rotation ticks, each row followed by its count of ticks
The counts run from 0 to 667.
[-35.0  18.5 -27.4  11.6  26.9 -26.5  13.1 -44.6  16.5   1.5   4.2 -16.0
  13.2   4.7  -1.3   0.9   0.7   8.7 -24.2   8.5   3.1  -1.8   4.3   8.7
 -33.4 -18.5 -31.6 -15.4   9.1  13.7  -1.3  24.8  -5.6 -13.4] => 626
[  0.8 -37.5  15.0  -3.6   3.6 -41.2   4.5 -29.8 -10.9 -13.9  -2.8   2.2
  17.6 -11.1  -0.2 -12.8   1.8  11.4 -15.0  -9.4 -34.1  12.0   3.3  12.0
  -7.3 -10.8 -33.3  29.0  13.5 -30.5  -4.4  34.6  -3.0  -8.0] => 130
[  4.6  -6.7 -18.2  -5.8  54.0 -13.7 -11.9   0.8   1.9  31.0  11.0 -31.7
  14.3  -8.5  19.2  27.0  -3.6 -12.4  -8.8   0.6   4.4  -4.8  13.0 -22.7
 -22.6 -16.2 -13.2   4.1  35.1  -7.0   3.8  -0.5 -30.1 -15.1] => 433
[-28.9  19.9 -25.5  19.2 -25.1 -13.8  -4.3  15.0  10.2 -29.7 -16.2  -8.2
  24.6  13.1  16.2  26.7  15.2  30.9  -8.3  33.6   0.4   1.4  18.6  17.7
 -28.6 -25.9 -14.3   3.3  16.0  -3.5   0.9 -11.1  -7.1   4.0] => 17
[ 11.4 -32.0   5.6 -13.6   4.9   0.9   0.3  -8.2 -21.8 -46.0 -23.7  13.2
  -4.2   0.7  16.6  -4.6 -23.4  10.2 -43.8 -17.9   1.6  22.7   8.4 -10.7
  24.1   0.6   1.0 -26.0   8.6 -26.0 -11.2  26.6   0.1   6.9] => 483
[  4.5 -26.1  -0.7  12.0  17.7 -35.6  13.9  13.9  -1.9 -38.7  -0.8 -18.8
  12.5 -17.4  -4.9 -17.0 -26.6   5.9  -9.7 -24.4  36.5   0.5   9.8  -6.1
 -15.9   9.8 -17.4  27.2   9.8  -4.1  -1.0  21.2   1.8 -31.9] => 258
[-36.9 -11.0  10.1  -6.3  -6.5 -22.7   5.2 -44.8  -1.3  -3.0  35.5  -7.8
 -13.9 -14.8  -3.5  -9.7  32.5  -0.1 -24.9 -10.5  -8.3   2.3  22.9  -0.8
  -9.2   0.7 -19.1   0.7   3.5   9.4 -14.8  34.3 -26.3 -11.3] => 393
[-18.8  20.4 -27.6  -8.7  14.3   4.2  20.0 -31.0  -4.9 -17.3  -2.4  -6.4
  12.7  14.4   2.6  18.4   3.3   1.6 -13.3  14.6  22.7  17.0  20.9  24.3
  28.6 -13.4   5.7  -0.7   9.3  22.1 -28.8  30.3 -44.3  -3.2] => 244
[ 17.8  -1.9  -5.6 -29.4 -12.7  -0.9  -4.9 -10.9 -28.6  11.2   1.1 -12.5
  -7.6 -15.4  26.2  37.9   5.7  20.0  -5.8  15.3 -18.4  22.6  27.0  -7.4
  15.3   0.4  21.5 -17.8  25.4  -7.3 -14.3   7.8 -41.0 -12.4] => 439
[ -5.2   4.0   4.0   8.6  14.9 -29.1   1.4 -29.3   2.7 -33.2  -3.3 -35.5
  -6.5  -1.7 -30.1  22.8   6.6  37.5   8.9  -6.8  16.7 -12.7   4.5  30.8
  -8.5 -16.2  -6.1   8.5   3.7  28.5  -2.5  29.2  11.3 -10.2] => 495
[  5.4  11.6 -24.7 -20.7  18.9 -25.5  22.3 -13.1  12.1  -2.6 -11.5 -36.4
  13.7 -11.3  -2.7   6.1 -14.7  46.8  13.2  17.0  11.3  34.6   3.4  10.5
  -2.4   4.3 -12.1  -5.6  -1.3  15.5 -19.5  -8.5 -16.7 -36.2] => 215
[  2.0  -4.0  13.1  14.1 -35.0 -32.9  13.7  20.2  14.9 -37.0  -6.8   1.3
   1.4   4.4   1.2  11.2 -10.4  24.5 -12.5  -9.5  -8.6 -16.1  16.9  -1.6
 -14.8   3.0 -25.0  17.9  -0.9 -53.6  10.1  15.5  -1.7 -19.4] => 515
[ 21.4  39.4   2.6   5.0  27.7  10.5   3.2 -18.2  33.3 -23.7  22.9 -11.9
  -7.1  28.3  -8.9  19.3 -19.9  25.5  28.2  -2.8   1.2   7.3   0.5   3.9
 -20.2   9.5 -18.9   2.3 -18.0   4.2   1.4 -19.4   1.8 -30.5] => 343
[ -2.4  14.1 -21.0 -22.1 -15.6 -13.1  13.4 -28.6   8.1  -5.8  15.0  -9.3
   5.5 -19.8  -2.4  14.2  16.4 -18.1 -17.9 -10.3  48.7 -27.3  21.7   4.3
  -0.2  -1.2   6.0  -0.8  24.7  -7.9  -3.8  42.0 -25.8   0.5] => 9
[ -0.3   1.0 -19.3 -15.8  17.4 -25.3  24.1 -16.5   3.6  -5.4 -10.7 -32.3
   9.2  -4.3  -0.6   0.2  -8.5  52.0   8.6  20.2   8.4  41.2   4.5   8.9
   2.9   4.7  -7.6 -13.5   0.7  20.1 -21.3  -5.5 -13.3 -33.4] => 216
[  5.2  -5.1  20.1   9.1 -16.4   1.0  -3.5   2.2  10.8  -5.7  48.0   5.8
 -33.4  39.9   1.9  14.7  23.4  -1.9  -0.1   7.9  -0.3   4.7  25.3 -16.1
  17.1  15.7 -17.5  11.8   5.1 -37.3 -12.5  -0.7 -35.0  -9.8] => 546
[-32.6 -20.8  -2.0  21.7  16.2  -6.6   2.3  -1.9  19.8 -25.2  48.4 -18.1
 -11.6  10.9   2.7  -4.7  23.6  -8.9 -11.9 -11.3  38.9   3.6  27.2 -13.9
 -21.3  -2.5 -18.4   8.8   7.4  26.3 -12.6  -7.5  -8.7  -4.1] => 651
[  6.5  -2.0  31.7  22.2  -1.7 -24.9  -0.1  -6.2 -18.4  -4.2  33.1  -3.2
 -25.4  19.6   1.2  14.0  12.8  26.1   1.8   3.0 -32.1   7.1  20.2 -18.9
  -5.0  18.5   0.7  12.4   8.2 -25.8   6.1  22.4 -18.6 -44.2] => 542
[ 26.2  12.6 -13.4 -38.9 -16.7   6.3  -8.9  -0.6  19.8 -12.1  -9.6  -4.2
  19.1 -21.4  23.9  45.0 -18.5   6.2   5.7   0.8  -0.7 -12.8  20.2   3.2
 -18.2 -12.8  -1.0 -34.6  18.0 -25.4  12.8 -19.9 -12.1   1.4] => 208
[-24.7 -22.9   6.8  24.3  -4.7 -11.3   4.8   8.7  23.0 -38.5  45.8 -17.2
 -12.4   2.7   5.2  -2.0  22.4  14.4  -8.9 -12.0  17.0   1.9  30.9  -9.4
 -32.2   1.5 -22.0  11.0  -3.6  24.6 -10.0 -16.3  -4.8  -3.5] => 649
[-17.1  29.8 -20.8 -15.7 -34.4 -28.4   3.9 -24.8  -3.8 -13.3  -8.1  -8.6
   6.1 -17.5  -5.8  16.9  22.9  12.6 -13.9  12.9  28.7 -24.8  15.6  18.2
  -9.1 -10.6   5.2 -17.9  24.2  -1.5   1.4  37.8 -20.3   2.8] => 12
[ 12.3 -11.2  -3.2   1.4  30.8 -40.4   6.6 -17.1   7.4 -20.8 -11.9   9.6
  31.6   6.9  -9.1 -29.7  -4.2   0.7  -5.9   2.4 -13.7  -3.1 -15.8  12.3
  -9.8  -7.3 -40.7  30.8  20.2 -28.3   6.0  28.6 -13.8 -11.3] => 127
[ -8.0  -3.7  -9.3   8.3  31.1  -1.8 -26.6  21.8  25.1  -3.2  13.1 -15.3
   7.2   4.3  15.7  22.0  15.3  -1.1 -15.0  -0.7  -7.2 -24.7  10.6 -27.2
 -46.7 -18.3 -22.6 -18.4  26.2 -10.6  21.3 -25.3  -9.7   9.9] => 429
[-14.2  15.7   5.4 -27.4 -46.0  -4.0 -16.3   4.2  30.3 -18.7  20.1  11.6
  -6.1 -10.9   2.8  -7.6  47.4  11.3  -1.7  -1.0  -7.1 -17.6  14.4 -12.2
 -17.5  10.7 -19.9   0.3   1.9 -31.8   3.1 -12.7 -25.0   7.6] => 164
[-31.4 -12.9   3.3  26.0  14.6  19.0   4.8 -18.1   6.1 -41.5  18.4  -0.1
  14.3  47.0  11.1  35.4  19.5   8.3   5.1   1.5   1.1  15.5  26.4  15.8
  10.2 -28.6  21.2   5.3   3.9   7.0  -0.1   6.0   2.3  -2.2] => 501
[  0.7  -3.9  -8.0   9.3  -0.9  -4.9   2.6  41.3  13.6 -70.4 -16.8  13.3
  30.1   0.2  14.8  -9.0 -28.0   2.8 -10.1 -11.9  19.6   3.2   9.8  -0.1
 -20.1   0.8 -15.4  16.3   4.5 -14.2   8.2  -8.9  -8.7 -11.7] => 254
[-10.8  12.1 -25.8  12.5   0.8  21.5   6.0 -48.9  12.4 -13.3  26.3   0.2
   1.4  29.6  23.2  10.6 -11.5  -2.3  -2.8   9.1  37.1  40.2  11.4   2.9
 -13.8 -12.4 -20.4   8.0  -4.9  -6.8 -21.5  -6.6  15.8  -9.2] => 372
[ 14.9   6.1  19.4 -18.9   2.9 -22.6  -7.6   7.8   8.0 -25.2  16.0  -7.0
 -15.7  -9.9 -10.9 -12.7  30.6  55.7  11.5  14.1 -32.9   5.3   2.6  -5.5
 -20.6  22.6  -5.3 -23.2   3.8  18.1   3.7 -22.8 -20.6 -16.4] => 190
[-28.9 -10.0  19.6 -29.6  -2.8 -20.5 -62.9   0.1  -3.4 -12.9 -25.0   2.2
   1.6  -9.1 -10.3   0.0   9.3   5.1   9.8  14.4 -19.8 -11.8 -12.8   9.0
  -8.6 -17.2 -25.5 -11.9  24.0 -25.7  12.9  -7.7  -8.2  -1.0] => 556
[ 10.1  -7.9   8.4 -36.9 -31.3   2.2  12.2 -28.1  26.5 -45.5  18.1  14.8
  11.4 -23.3   4.7  -6.6  32.4  16.6 -10.3 -28.3  -5.6 -10.7  12.7  -1.2
 -12.9   4.3   9.4 -20.2  -4.0 -19.3  12.6   7.2   6.3   9.0] => 617
[ -0.6  39.3  -7.4 -18.1  -5.5 -11.7 -16.4 -39.7   2.1 -25.7 -12.7   2.4
  -4.5  -1.6  -6.0   7.9 -29.8  28.3   9.9  24.4  -5.4   8.7  -2.3  23.8
 -18.8   1.0 -20.2 -45.1  -0.6  11.6  -1.0  -0.8  -1.5 -21.2] => 599
[ 18.1  51.6   2.6 -25.0   3.7   7.5  -3.2   9.4  21.5  -4.1   5.8   1.7
 -10.6  17.9 -11.6   3.6   5.9  10.9  13.6  -0.3  23.2 -11.1  -5.9 -23.5
  11.3  29.3   1.6   1.7   0.8 -41.0   6.6   1.9 -35.2 -32.4] => 315
[ -9.0  29.8   4.1   2.3 -15.2  12.5   7.2 -51.8  -1.1 -33.7  12.5  26.0
  -6.5  40.0   3.3   4.9  15.3  19.2  -3.8  13.1   4.3   9.3   3.9   8.7
   8.6   2.6  22.5 -27.7  -1.0 -23.6   9.1  26.1  11.8 -14.5] => 117
[ -2.6   8.2 -25.0   2.3  15.6   3.9  33.6 -25.8  20.0  -6.8  17.3 -25.2
  10.2  15.4   6.0  43.5   4.3   4.5  -9.8  -4.8  17.6   5.8  31.7  15.1
   8.5 -19.3  -6.6  14.0   4.4  13.5 -24.1  12.4 -32.6   0.4] => 241
[ 39.1   0.1   4.6  -0.2  -7.8 -11.9  -5.9 -18.3 -16.2 -53.4   4.3  37.4
  22.7   1.7  16.2 -21.5  10.1  18.0  -0.2  16.4 -17.7   4.5  -6.2  14.3
 -28.2   5.1   6.2  -3.6  24.4 -13.1  21.2   9.9   8.9   4.4] => 381
[-40.8  -8.0 -10.5   2.1  23.4 -23.2 -38.9 -25.6 -14.5  20.3   0.7 -19.4
  -5.5  -3.2  13.6  -0.2  -4.3   3.6 -13.6  22.0  -2.6  16.5  -0.4 -17.0
 -32.5 -18.2 -31.4 -20.8  27.7  -3.1  -1.9  -0.4  -1.4 -19.9] => 173
[-11.6   5.4   0.2  -7.3  24.5  10.9  10.4 -56.2  14.1 -10.3  23.6 -26.6
   4.6   3.6  -5.5  18.5  -6.1   6.6  17.1 -30.9  30.3  16.9   5.5   4.2
   3.1  -1.2   8.7  25.3 -13.3  -2.3  -9.6  20.6  16.7 -38.3] => 111
[-25.7 -19.8  13.9   1.4  55.6  -7.6 -45.9  -3.9 -15.3   0.1   2.8 -31.2
   9.0   3.1 -10.9  11.7   7.9   1.7  24.6  -2.2  15.8   4.6  -8.6  -3.9
  -3.0 -18.1   7.0  22.1  28.3   7.4   9.4   0.2  -0.6 -29.3] => 303
[ 18.0 -18.8  13.2   1.2 -26.3   0.7 -13.8  16.6 -31.8 -42.4  10.1   9.5
 -15.9 -13.6  26.8  -6.6  14.1  19.6 -31.4 -13.7  13.3   8.1  20.0 -31.9
  -3.2  18.3  24.1   1.2  18.2 -20.5   1.1  15.7  -6.3   0.7] => 30
